(in the rows, 128 means zero)
One turn sends every row of this set to another row. A few are shown first. Where does it send the rows asked after them?
K_647: [134 134 105 135 145 132 157 157  88 136 106 126 136 128 154]
K_6: [134  92 113 118 113 153 110 120 147 141 103 133 123 146 169]
K_388: [137  93 135 123 129 134 124 112 114 141 114 119 143 136 184]
K_149: [117  98 127 120 102 127 140 117 129 110 105  94 143 109 123]
K_533: [132 108 141 127 150 134 119 107 116 143 129 124 149 131 189]
K_126: [121 111 104  88 175 178 112 138 121  95 145 148 117 116 121]
K_575: [129  96 131 110 143 138 149 147 140 104 124 126 123  71  91]
K_853: [125 141 160 132 147 124 116 105 112 112 139  94 150 102 137]
K_9: [121 143 153 150 150 130 113 172 143 113 145 127 119  89 101]
K_718: [ 88  88 134 130 175 107 120 151 103 149 136 126 114 120 125]
K_752: [137 151 123 140 168 128 138 150  86 148 118 128 128 126 155]
K_549: [138  87 124 121 115 142 121 117 127 141 104 123 131 143 176]
K_426: [135 115  87 124 131 140 163 159 109 130 101 139 139 131 146]
K_245: [134 115 106 104 144 178 109 160 121  86 146 149 123 136 121]
K_46: [121 121 128 124 135 139  84 118 187 129 138 139 136 120 102]
K_261: [148 142 118 123 191 136 108 138 130 167 131 162 118 126 130]
K_271: [119  99 129 143 126 128 113 186 106 116 138 134 125 154 123]
K_999: [127 150 160 133 159 130  93 106 137 120 152 113 146 107 128]
K_19: [133 108 117 127 125 157 110 181 113  93 142 144 126 152 121]
K_21: [120 108 141 129 148 126 119 159 159 131 126 132 103  82  82]
K_112: [146 107  82 109 155 149 132 148 152 149 115 173 131 132 121]
K_141: [ 89  94 123 107 196 128 120 132 110 141 139 131 111 104 124]
K_721: [149 122 100 112 177 145 114 141 150 161 127 174 123 130 120]
K_228: [131 131 144 131 144 142 144 161 124  86 143 120 139  79 110]
K_195: [104 103 111  90 195 157 116 126 118 119 143 140 112 103 123]
K_174: [101  90 136 145 147 107 117 174 101 138 136 127 119 141 125]
K_153: [142 153 128 134 186 129 118 142 103 161 128 142 121 125 144]
K_523: [118 128 149 143 150 126 109 167 155 126 136 131 107  88  90]
K_382: [132 111 136 116 141 142 153 152 127  89 134 121 136  73 102]
K_343: [122 125 126 126 160 151  93 109 153 145 136 143 140 132 183]
K_693: [115  90 114 118  98 133 126 122 160 116 105 112 138 116 109]
K_946: [126 143 147 131 155 136  79 111 168 127 152 131 141 114 114]
K_26: [126 121 137 128 162 141 104 106 133 144 138 134 148 129 189]
K_579: [139 104  77 114 136 147 153 156 134 137 105 158 138 131 131]
K_524: [126 144 151 146 147 137 128 169 131  95 147 122 132  85 108]
K_803: [116 100 114 119 111 138 103 122 184 123 119 131 135 120 101]
K_764: [123 118 114 123 146 159  89 115 166 144 126 147 128 138 174]
K_187: [129 105 109 119 125 160  96 119 163 143 112 143 122 144 168]
K_517: [121 119 145 126 122 124 137 109 109 108 119  86 149 104 135]
K_231: [124  94 134 115 145 132 135 151 152 121 122 129 109  76  83]

K_112 turns into K_721
K_19 turns into K_245
K_382 turns into K_575
Where do these go?
K_549 turns into K_6
K_149 turns into K_693

One turn sends every row of this set to another row. A few are shown first. Where does it send the rows asked after them?
K_926: [127 172 123 133 138  97 132 113 111 151 120 140  89 174 202 140 138 137
  98  83]
K_605: [132 187 113 137 156 121 127 119 125 140 143 137 126 168 183 146 120 125
 105  95]
K_789: [143 128  94 100 138 106 108 128 121 157 102 179  99 159 179 143 169  95
 113 132]
K_654: [142  77 153 111 133 110 144  98 108 167 115 108  75 137 161 153 167 107
 135 112]
K_354: [145 161 110 137 158 122 105 117 126 148 131 165 121 160 185 138 126 113
  78 104]
K_324: [140 100 153 148 108 110 117 132  86 186 132 123  84 124 153 130 127 101
  92  87]
K_751: [132 176 113  92 123 121 111 128  82 137 117 130 108 157 160 146 140 105
 110 126]
K_418: [136 177 120 103 120 106 126 122 103 154 101 166  99 159 156 174 130  94
 122 103]
K_904: [136 135  92 137 166  85 109 123 139 150 131 147 121 188 200 131 137 128
 145 118]
K_481: [134  98 119 142 132 131  81 142 111 166 154  95 136 140 136 159 141  85
 127 114]
K_952: [125 127 119 154 126 125 170 127 122 192 130  84  86 179 179 135 143 103
 127  74]
K_674: [145  99 151 136 144 163 133 141 131 165 155 128 102 126 167 133 166 122
 111  91]
K_791: [113  94 138 133 132  82 156  94 107 172 137  91 138 139 173 126 136 104
 126  74]
K_465: [154 120 143 138 159 149 138 129 128 174 148  99 113 174 167 136  96  99
 122  68]
K_161: [125 139 101 121 130 107  97 115  99 154 106 170 152 161 169 131 133  89
 125 139]
K_732: [122 166 115 104 124 111 123 117  92 146 107 151 121 149 175 122 143  94
  85 125]
K_505: [132 135  84 150 139  96 113 122 120 172 120 187 134 163 188 124 136 112
 105 106]
K_166: [121 152 116 111 161 140  93 114 152 150 160 111 107 149 149 132 153 129
 158 105]
K_59: [114 145 104 119 130  88  78 108 135 178 134 130 114 155 136 163 130 103
 162  67]
K_186: [134 103 145 156 144 121 133 128 127 168 151 101 110 132 158 104 139  97
 132 155]
K_841: [126 144 134 102 130 128 127 114 114 165 140 137  74 123 149  89 147 131
 147 121]
K_62: [161  95 123 160 159 140 135 111 142 171 158 119  89 133 146 168 144 117
 121 104]
K_77: [115 130 147 126 145 125 140 124 157 161 138  98 134 142 154 174 164  74
 141 106]
K_253: [127  78 130 135 127  97 115 136 136 190 132 140 127 146 168 165 158  95
 134  50]
K_795: [139 103 105 139 129 119 135 113 110 174 153 114 148 119 120 162 122  78
 132  97]
K_992: [103 156 112 128 141  90 103  99 140 166 142 107 123 151 144 119 125 105
 175 118]
K_757: [158  74 128 144 143 111 138 109 127 185 141 155 115 127 143 161 120 100
 137  75]
K_20: [134 165 117 119 139 121  99 111 122 151 100 166 112 168 168 179 148  92
 100 115]
K_387: [138 132 130 137 118 150 146 127 115 190 114 106  87 174 141 180 133  81
 140  82]
K_490: [147  91  87 148 130 121 154 150 122 203 147 120 109 165 164 113 126  96
 141  78]
K_627: [126 131  91 101 123  89 107 129  97 155 107 167 139 169 169 141 141 101
 161 120]
K_361: [133  96 125 133 113 135 130 127  92 189 111 111 125 176 145 141 121  78
 174 106]
K_262: [111 117 140 165 131  65 128 114 134 186 134  93 125 152 164 148 124  77
 124  93]
K_473: [141 127 141  97 127 135 150 135  94 171 130  83 102 157 152 126 113  74
 117  90]
K_997: [143  84 135 137 158 130 133 124 133 177 128 102 111 192 181 125 128 102
 170 103]
K_274: [128 108 138 149 114 133 152 102  78 171 144 109 127 118 141 132 128 113
 113  91]
K_36: [109 166 115 137 139  99 130 101 120 153 106 145 120 175 205 134 158 115
  95 108]
K_168: [161  91 106  93 134 129 145 153 120 185 128 114  84 158 149 134 138  71
 146 105]
K_380: [140 120 118 106 129 121 102 124 122 178 138 164  68 132 154 118 151 142
 141  67]
K_613: [123  83 115 130 140 106 142 105 113 162 143  75 116 141 163 128 170 108
 142 130]
K_336: [131 129 108 121 165 106 105 115 134 144 116 155 125 177 206 119 157 116
 117 135]
K_363: [117 141 123 132 115  74 120 104 114 192 128 150  80 136 156 107 119 125
 138  68]
K_289: [102 153 131 100 128  88 132 100 147 178 119 139  92 147 161 142 157 111
 163  66]
K_272: [155 130  90 103 135 108 109 140 107 153 116 175  98 157 163 132 143 109
 147 148]
K_982: [128  96 163 121 117  97 165 126 129 188 112 145  92 125 162 131 158  81
 138 103]
K_401: [135 152 116 130 136 132  79 118 107 161 159 117  91 133 132 112 116 130
 130 109]
K_687: [145 106 136 118 158 100 139 103 150 164 136  93  89 143 152 188 153  89
 123  92]
K_614: [139 131  91 141 145 105 128 133 115 160 136 176 123 165 198 107 137 143
 132 100]

K_289 turns into K_59
K_272 turns into K_614
Where do these go?
K_253 turns into K_262
K_732 turns into K_789
K_795 turns into K_613
K_168 turns into K_490

One turn sends every row of this set to another row. A few are shown first. Where does it send the rows asked after them?
K_988: [ 78 112 114 147 106 170 159 103  81  86 110 121]
K_276: [141 128 135 162  80 196 153 162 108  99 130 111]
K_959: [122 120 143 139  93 136 188 123 150  93 108  82]
K_775: [136 138 104 139 103 174 140 180 149 114 116 126]
K_719: [144 154  87 142 136 171 171 132 152 133 125 107]
K_827: [102 131 102 109 103 147 175 166 148  82 119  87]
K_909: [115 118 119 143  91 134 165  87 140 104 123 151]
K_39: [140 139  93 163  86 178 146 168 148 120 130 119]
K_32: [143 114 137 129 108 143 179 135 144  76 111  83]
K_655: [145 144  95 150 101 174 158 177 151 118 123 118]
K_377: [142 130 124 158 130 152 184  95 143 120 122  92]
K_965: [138 147  82 161 128 166 160 124 152 138 130 110]
K_437: [127 133  70 160  97 176 162 112 125 103 150 153]
K_404: [102 112 101 150  81 170 144 118  82  74 140 131]
K_624: [120 121  86 163  92 153 150 119 121 105 156 160]
K_945: [ 82 138 108 118  88 148 182 150 143  96 107  83]
K_347: [136 122 105 156 102 163 168  83 137 105 153 144]
K_739: [141 124 154 142  99 186 153 169 115  95 128 118]
K_105: [ 93 119 111 125  81 133 159  93 137  93 105 136]
K_8: [123 121 103 157 101 143 161  95 132 112 144 160]
K_769: [137 147  82 140 145 172 152 135 145 128 115 114]
K_300: [ 85 118  95 131  90 165 149 100  84  79 122 121]
K_234: [121 136 132 147 130 197 172 148  83 105 129  95]
K_86: [ 87 149  94 111 137 175 175 148 113 104 136  96]
K_429: [148 136 130 137 136 161 183 104 143 114 119  87]
K_299: [117 122  78 162  73 176 154 144 110  83 133 148]
K_987: [112 141 131 145 113 203 170 132  77 102 130  98]
K_116: [113 113  91 160  79 165 143 133 101  86 152 148]
K_716: [118 109 129 143  84 143 163  90 156  95 138 133]
K_411: [148 129 137 159  97 187 163 173 114  98 126 110]
K_809: [ 75 154  98 122 114 183 178 138 101 110 121  90]
K_450: [127 123 145 124 101 148 179 133 149  91 110  75]
K_383: [154 128 121 142 147 160 174 104 131 105 113  93]
K_765: [118 137 141 131 137 194 172 137  88 101 141 105]
K_652: [ 85 147  99 123 133 183 169 153 104 112 124  83]
K_600: [ 60 119  99 129 106 153 156 101 118 102 110 119]
K_503: [ 90 136 109 113 101 156 168 162 143  97 111  75]
K_492: [104 108 111 160  77 175 157 132  85  71 116 134]
K_359: [ 79 114 112 128  84 138 154 105 156  99 120 125]
K_4: [ 78 122  95 120  86 148 154  95 113  87 107 125]

K_116 turns into K_909
K_234 turns into K_719
Where do these go?
K_809 turns into K_39
K_716 turns into K_988
K_765 turns into K_769

One turn sends every row of this set to another row. A few are shown first. Where does it send the rows asked after them?
K_672: [103 123 142 145 102 146 110 100 124  78 126 100 103 124 162]
K_509: [142 162 101 127 113 115  84 114 109  95 160 113 132 110 120]
K_475: [136 145 121 106  94 136  78  76 116 109  93  90 130 112 131]
K_741: [113 146 129 125 121 195 125 114 117 105 109  92 156 126 173]
K_563: [126 138 139 115 160 168 173 118  84 142 124 111 125 117 131]
K_364: [133 151  87 134  98 112  92  94 112 113 152 111 126  96 120]
K_469: [133 155  77 122 127 152 111  91 104 132 134  80 170 103 109]
K_474: [107  94 155  90 125 159 129 100  98 115 100 132 111 120 135]
K_580: [128 115 144 115 148 142 134 115  88 120 168 140  91 111 147]
K_350: [124 142  95 138 107 116  75 109 105 100 159 102 122 104 120]
K_958: [125 114 133 111 147 134 141 117  85 101 166 143  99 119 132]
K_541: [114 124 135 120 142 156  82  99 129  93 138 108 114 122 185]
K_66: [140 165  97 117 141 155 111  92 114 132 128  69 166 114 112]
K_164: [119 158  86 136 136 148 110 112 107 129 132  69 163 111 103]
K_779: [112 136 118 116 155 165 169 131  82 148 129 118 133 121 137]
K_13: [108 130 128 133 157 172 128  92 115  92 101  64 136 132 150]
K_136: [117 116 127 114 143 130 129 121  81 118 156 146  89 115 153]
K_983: [107 135 114 149 146 172 133 117 128  89 172  94 133 114 142]
K_781: [122 109 117 108 149 131 142  99  89 126 159 146  94 107 145]
K_912: [116 131 108 115 106 144  71  89 105 108  87  80 140 109 120]
K_516: [107 101 140  90 133 169 123 106  82 127  92 129 115 117 154]
K_5: [128 132 101 111 108 130  76  70 106 121  95  86 138 108 127]
K_109: [142 155 101 128 103 128  88 100 117 105 174 109 130 102 123]
K_993: [116 127 136 111 153 160 174 116  83 139 126 106 140 136 122]
K_666: [117  93 149  83 128 171 123  82  92 118 113 125 109 115 146]
K_934: [134 165 103 121 129 149 107 108 109 135 129  76 178 124 112]
K_394: [139 157 112 142 105 118  82 105 112 104 158  98 122 100 118]
K_858: [132 125 133 114 148 127 149 102  92 115 165 134  86 118 140]
K_802: [123 136 132 110 137 174 182 109  89 139 125 110 135 122 127]
K_593: [118 104 159  94 122 172 129 101  83 123 102 128 110 114 152]
K_989: [122 130 113 110 149 156 179 104  77 144 120 118 128 118 135]
K_935: [127 139 122 101 110 137  64  89 122 112  95  97 140 112 124]
K_771: [136 163 104 131 127 161 107 107 111 127 133  70 167 103 104]
K_657: [134 137 125 113 113 144  65  81 108 109  98  77 137 107 123]
K_590: [112  94 134  91 118 162 135  87  81 133 107 134 116 113 151]
K_319: [124 172 117 149 151 145 139 124 127 100 143 102 119 124 166]

K_580 turns into K_771
K_164 turns into K_516
K_802 turns into K_475
Where do these go?
K_672 turns into K_319
K_781 turns into K_469
K_934 turns into K_474

One turn sends every row of this set to another row. A few are shown first. Where does it send the rows asked after them?
K_639: [136 103 155 107  80  91 144 110  77 141 109 110 129 196 145 131  98 138
 130 106 113  59 140]
K_595: [156  94 128 141 117 142 126 145 103 183 103  81 103 163 157 135 120 146
 132  83 134  88 125]
K_463: [144 103 140 146 118 165 132 130  86 175 117  92 108 167 172 129 120 157
 140  93 139  88 102]
K_304: [182 123 130 117 132 150 163  55  97 142 114  83 133 186 164 152 125 108
 150 142 149 101  96]
K_73: [148 111 130 122 121 127 149 124  49 117 154 117 117 195 129 170 120 115
 113 113 106  79 112]
K_608: [144 106 121 124  94 106 129 107 121  88 123  77 107 185 155 159 101  92
 121 145 127  74  95]
K_578: [151  98 126 118 106 102 106  99 137  94 120  78 102 195 160 144 108  97
 122 137 139  69 104]
K_37: [201  93 112 113 115 153 154  85 126 152 134 109 143 168 138 164 138 149
 149 134 124  93 152]
K_670: [140  85 125 120  71 111 107  96  78 134 126  77 150 149 122 130 108  95
 134 114 131 107 103]
K_650: [153  93 134 149 120 147 126 135  93 184 105  85 107 160 167 124 118 147
 129  87 148  80 123]
K_828: [160 105  82 118 130 141 130 110 118 153 134  99 105 205 121 145 109  93
 101 101 135  98 172]
K_371: [148 101 139 127 120 130 160 104  98 118 135  98 158 194 133  90 124  80
 102 161 128 122 111]
K_986: [169 120 114 131 123 167 156 105 105 132 145 143 149 186 142 107 134 136
  99  99 142  58 156]
K_144: [150 120 104 106  74 159 147 103  96 130 137 106 132 159 128  84 126 108
 145 116 172 102 105]
K_680: [152  93  91 131 128 116 127 101 129 130 114 117  99 152 147 134 135 183
 107 109 138  91 131]
K_811: [168 133  81 146 142 146 174 106 143 134 146  97 133 163 133 127 118  85
 126 108 154 107 121]
K_665: [ 96 126 135 151 123 117 150  91  58 146 159 113 107 157 138 138 105 110
 102 131 136  85 118]
K_447: [169 146 125 138 117 107 114 113 111 138 158 106 145 169 106 106 117 140
 143 160 152 113 115]
K_793: [145 119 158 142  98  97 141  95 106 134 127  90 145 155 141 178 101  95
 119 115 111 123 100]
K_131: [147 107 120 124  97  96 131 101 110  94 132  83 110 178 152 151 102  83
 114 158 137  80  95]
K_114: [165  86 102 145 126 123 136 118  90 141 113 110 125 134 147 126 116 116
 149 123  66  81 133]
K_479: [182 102 124 166 123 143 163 103 140 148 150 125  97 204 157 102 136 134
 102 123 142  68 125]
K_294: [159  97  97 134 120 125 142 106 109 129 116 119 123 135 159 142 126  99
 150 126  65  92 133]
K_564: [154 114 123 127 108 144 149 127  43 121 152 120 120 191 133 163 120 112
 109 116 109  78 120]
K_90: [120 130 122 142 137 125 134  30 109 143 132 110 139 205 146 112 110 123
 124 120 128  71 142]
K_306: [152 116 132 140 109 135 176  78 150 164 137 113 158 140 126 143 124 138
 120 114 160  97 151]
K_247: [165 142 125 127 101 117 127 113 112 119 161 104 137 186 115 102 112 129
 146 166 150 117  99]
K_880: [131 115 134 130 115 135 107  86  66 140 121 109 128 218 150 131  84 128
 126 105  89  96 133]
K_777: [171 138 106 148 134 123 152  90 147 140 124 121 147 123 170 113 136 109
 142 135 132  87 128]
K_34: [124 113 161 138 123 155 141 103  95 150 138  83 143 187 109 120 122  81
 153 160 119  85 109]
K_728: [167  82 100 146 123 118 129 121  82 149 128 105 119 152 150 128 116 113
 144 127  62  87 135]
K_742: [160  76 114 121 108 162 160  98 123 168 103 104 121 182 144  91 117 112
  97 114 142  87 173]
K_601: [159  96 124 134  96 140 104 106 140 134  98 107 103 159 158 152 110 131
  93  97 140  55 139]
K_430: [157  84 106 137 143  83 128  88  79 128 125 104 115 163 116 102 109 146
 121 125 102 112 108]
K_268: [125 118 124 152 100 168 131  90 144 162 136  98 122 182 150 126 149 109
 167 126 131  54 124]
K_612: [161 114 150 136 102 123 173  82 131 159 128 101 148 131 130 153 103 131
 101 103 165 102 130]
K_379: [134 105 145 116  90 103 195  89 106 114 110  98 131 155 162 125 102 113
 135 150 141  65 110]
K_668: [154  81 114 120 120 147 161  99 123 165 100 108 127 179 133  77 120 107
  94 115 146  90 167]
K_243: [160 116 124 120 104 142 154 138  64 121 166 124 134 207 136 159 131 112
 105 118 129  82 132]
K_638: [146  83 109 133 108 150 161 111 118 158  91 101 127 176 133  68 115  98
  96 132 130  94 148]
K_717: [159 112 142 138 112 122 171  71 150 162 142 110 156 140 137 150 119 134
 115 115 164 102 144]
K_205: [117 141 120 137 126 128 128  35 127 142 143 112 131 205 149 114 125 122
 138 125 142  87 124]
K_495: [126 110 109 136 105 114 124 128  96 153 154 126 111 148 145 122  90 136
 110 135 113  82 180]
K_213: [178  91 140 166 120  88 133 131 120 167 135  80 102 200 151 141  97 135
 115 120 131  79 124]
K_840: [136 136 154 127 145 152 135  89 112 134 129  92 117 182 177 114 133 118
 127 116 174  97  86]
K_50: [126 137 121 141 116 132 131  28 127 144 138 114 129 188 152 107 122 123
 143 126 151  82 120]
K_233: [152 144 129 128 109 116 138 108 111 117 156 105 139 189 114  95 112 130
 145 161 163 103  94]
K_893: [168 109 114 141  97 125 108 151 107 148 111 107 142 161 117 120  95 150
 120 148 105 101 150]

K_463 turns into K_578
K_680 turns into K_670
Where do these go?
K_793 turns into K_777
K_205 turns into K_650
K_379 turns into K_37
K_131 turns into K_306

